In the rows, 128 means zero.
The rows of M fall into 3 groups, and each row is roughly a mix of its group's hidden directions.
M (89 x 11):
[[169 124 117 115 162 132 106 138 131  80  79]
 [128 112 124  66 122  90 128 149 169 107 110]
 [105 124 161 120 116 115  97 108 149  80  79]
 [107 136 126  92  77 120 101 158 156  90 139]
 [114 123 133 140  82 121 128 161  91  72 146]
 [152  77  91 105 137 129 148 145 136 165  95]
 [102 169 164 177 111 116 112 141 110 105 155]
 [142  83  94 111 140 163  97 137 124 153  86]
 [180 129  92 108 162 113  87 158 117 123 136]
 [ 91 137  89 133 128 146 129 153 187 125  96]
 [102 173 163 155 120 122 105 106 128  88 163]
 [120 166  93 110 129 131  93 174 164 139 103]
 [170 141 131 133 120 144 196 151 142 139 101]
 [117 152 117 124 120 168 134 188 120 128 177]
 [103 152 108 173 109  93 106 140 122 142 176]
 [148  75  91 134 137 124 143 150 162 140  85]
 [115 141 105 130  92 140 115 159 118 166 187]
 [111 114 164 141 137 112 133  76 138 110  73]
 [123 144 104 132 109  80 128 134 131 192 156]
 [115  82  95 120 132  98 108 165 100 165 116]
 [102 142 145 104  88 101  92 138 146  84 156]
 [ 82 134 172 156  98 127 119  84 129 104 115]
 [114 145 137 150 122  63 166 159 127 117 151]
 [115  86 128 153 116 136 105 145  99 192 124]
 [ 96 116 141 190 163 157 143 107 137 106 121]
 [ 98 107 111 118 113 141 179 159 148 129  79]
 [136 175 155 104 117 117 178 133  95 143 158]
 [130 135 170 150 105 165 143  98 115 177 151]
 [104 130 130 140  69 131  71 110 134 119 105]
 [124 159 175 143 106 128 167 109 114 157 169]
 [158 113 126  91  88 111 116  88 130 112 174]
 [ 84 149  92 159 102 121 108 167 155 106 137]
 [145 122 153 151 189 106 154  87 108 127 124]
 [145 130 118 102 126  97 187 167 105 158 124]
 [149 134 143 104 132 163  95 143 121  64 107]
 [158  98 107 124 128 118 186 154 147 158  98]
 [104 135 141 113  79 121  88 125 151  77 111]
 [144 116 158 139 129 149 105  96 107  65 154]
 [168 122  85  97 143 141 167 173 136 136 133]
 [162 133 104 118 166 110  73 155 109 140 153]
 [121 130 109 116 114 125 171 149 129 172 188]
 [135 115 116 128 140 174  86  96 164  93 104]
 [132 117 101  98  88 119 187 138 153 148 150]
 [120 139 101 139  90 150 124 153 115 172 180]
 [121 138 140 142 183 129  92 147  97 167 158]
 [132 127 103  97  97 119  62 159 145 119 116]
 [159 139  88 108 133 152 148 185 125 128 162]
 [130 136 137 150  99  84 122 134  79 138 178]
 [154 117 141 135 176 109 111  98 123  96  77]
 [127 133 152 183 139 133 105  74  99 120 111]
 [154 138 112  60 111 118 126 153 140 160 102]
 [144 177 138 115 129 102 183 143 135  90 135]
 [152 117 140 140 189 122 180 104 117 131 110]
 [124 121 139 173 120 135  97  74 111 141  85]
 [152 113  84 122 133 156 144 153 126 187 106]
 [102 130 154 113 111 128  82 132 148  81  85]
 [ 92 158 102 164 139 141  92 162 159 107 119]
 [166 139 121  70 122 104 122 129 127 182 124]
 [150 110 147  79 119 145 158 154 105 114  81]
 [169 116 115  88 184  99 137 149 137 116 116]
 [111 138 130 184 171 120 124  98 136 168 148]
 [150 129 130 105  77  93 114 132  92 117 173]
 [118 133 120 157 133 155  65 138 132  84 103]
 [130 128 106 150 135 159 158 141 106 194 153]
 [144  80  84 111 140 135 118 160 128 151  84]
 [109 177 159 141 123 114 123 103 137  80 164]
 [165 118 117 109 170 111  85 135 130 104  83]
 [139 107 167 150 179 156 150  90 110 127 112]
 [127 153 173 159 106 115 178 114 134 144 163]
 [144 115 124 146 121  90 195 161 147 144 120]
 [150 115 106 113 144 168 158 158 140 128  70]
 [105 113 113 161 102  93 151  98 130 157 176]
 [164 149 158 113 132 130  87 148  78  96 134]
 [150 128 146 103  95 129 117 160  82  76 129]
 [ 85  99 122 147 132  68  99 123 137 124 158]
 [133  69  86 112 145 101 135 128 165 136 107]
 [175 129 117 113 131 172 169 136 146 129  84]
 [ 72 140 166 155  98 129 123 107 120 148 163]
 [156 124 113  54  99 121 135 142 140 144 107]
 [105 155 119 184 119  99 102 145 108 131 170]
 [157 156 108 119 138 132 149 171 135  79  88]
 [143  75  96  93 141 117 153 109 158 159 117]
 [126 157 125 138 124 144  73 158 129  70 133]
 [ 99 102 104 148 103 131 140  85 171 105 160]
 [109 135 104 141 133  98 151 131 146 202 128]
 [151 128 107 127 141 158 204 149 126 137 142]
 [ 98 143 128  85 134  93 103 121  84 130 168]
 [122 127  94  94  89  93 147 142 150 177 133]
 [158 134 146 163 115 142 192 134 162 138 113]]
One row of each group comes first, with its name. Which group is each row after those in?
[145 106  84  89 144 100 149 170 116 138 100]	J
[147 160 136 144 125  99  80 131  93 131 177]	U
[ 94 134 114 104  71 145 106 168 147 146 142]	S

[110 125 161 165 120 131 103  77 123 107  84]	S
[178 132  76 123 145 152 118 169 112 143 138]	S
[135 156 115 123 143 135 111 135 152  52 106]	J
[149 151 142 108 123 107 205 124 138 139 143]	J
[126 163  93  96 112 115  99 178 153 148 111]	U
[113 127  99 137  94  86 133 109 145 166 175]	U
[163 124 124  72 117 147  96 102 155  93 133]	U
[169 126 100  86 166 116 143 173 137 114 141]	S
[ 98 138 121 166 160 166 107 128 167  94 111]	U
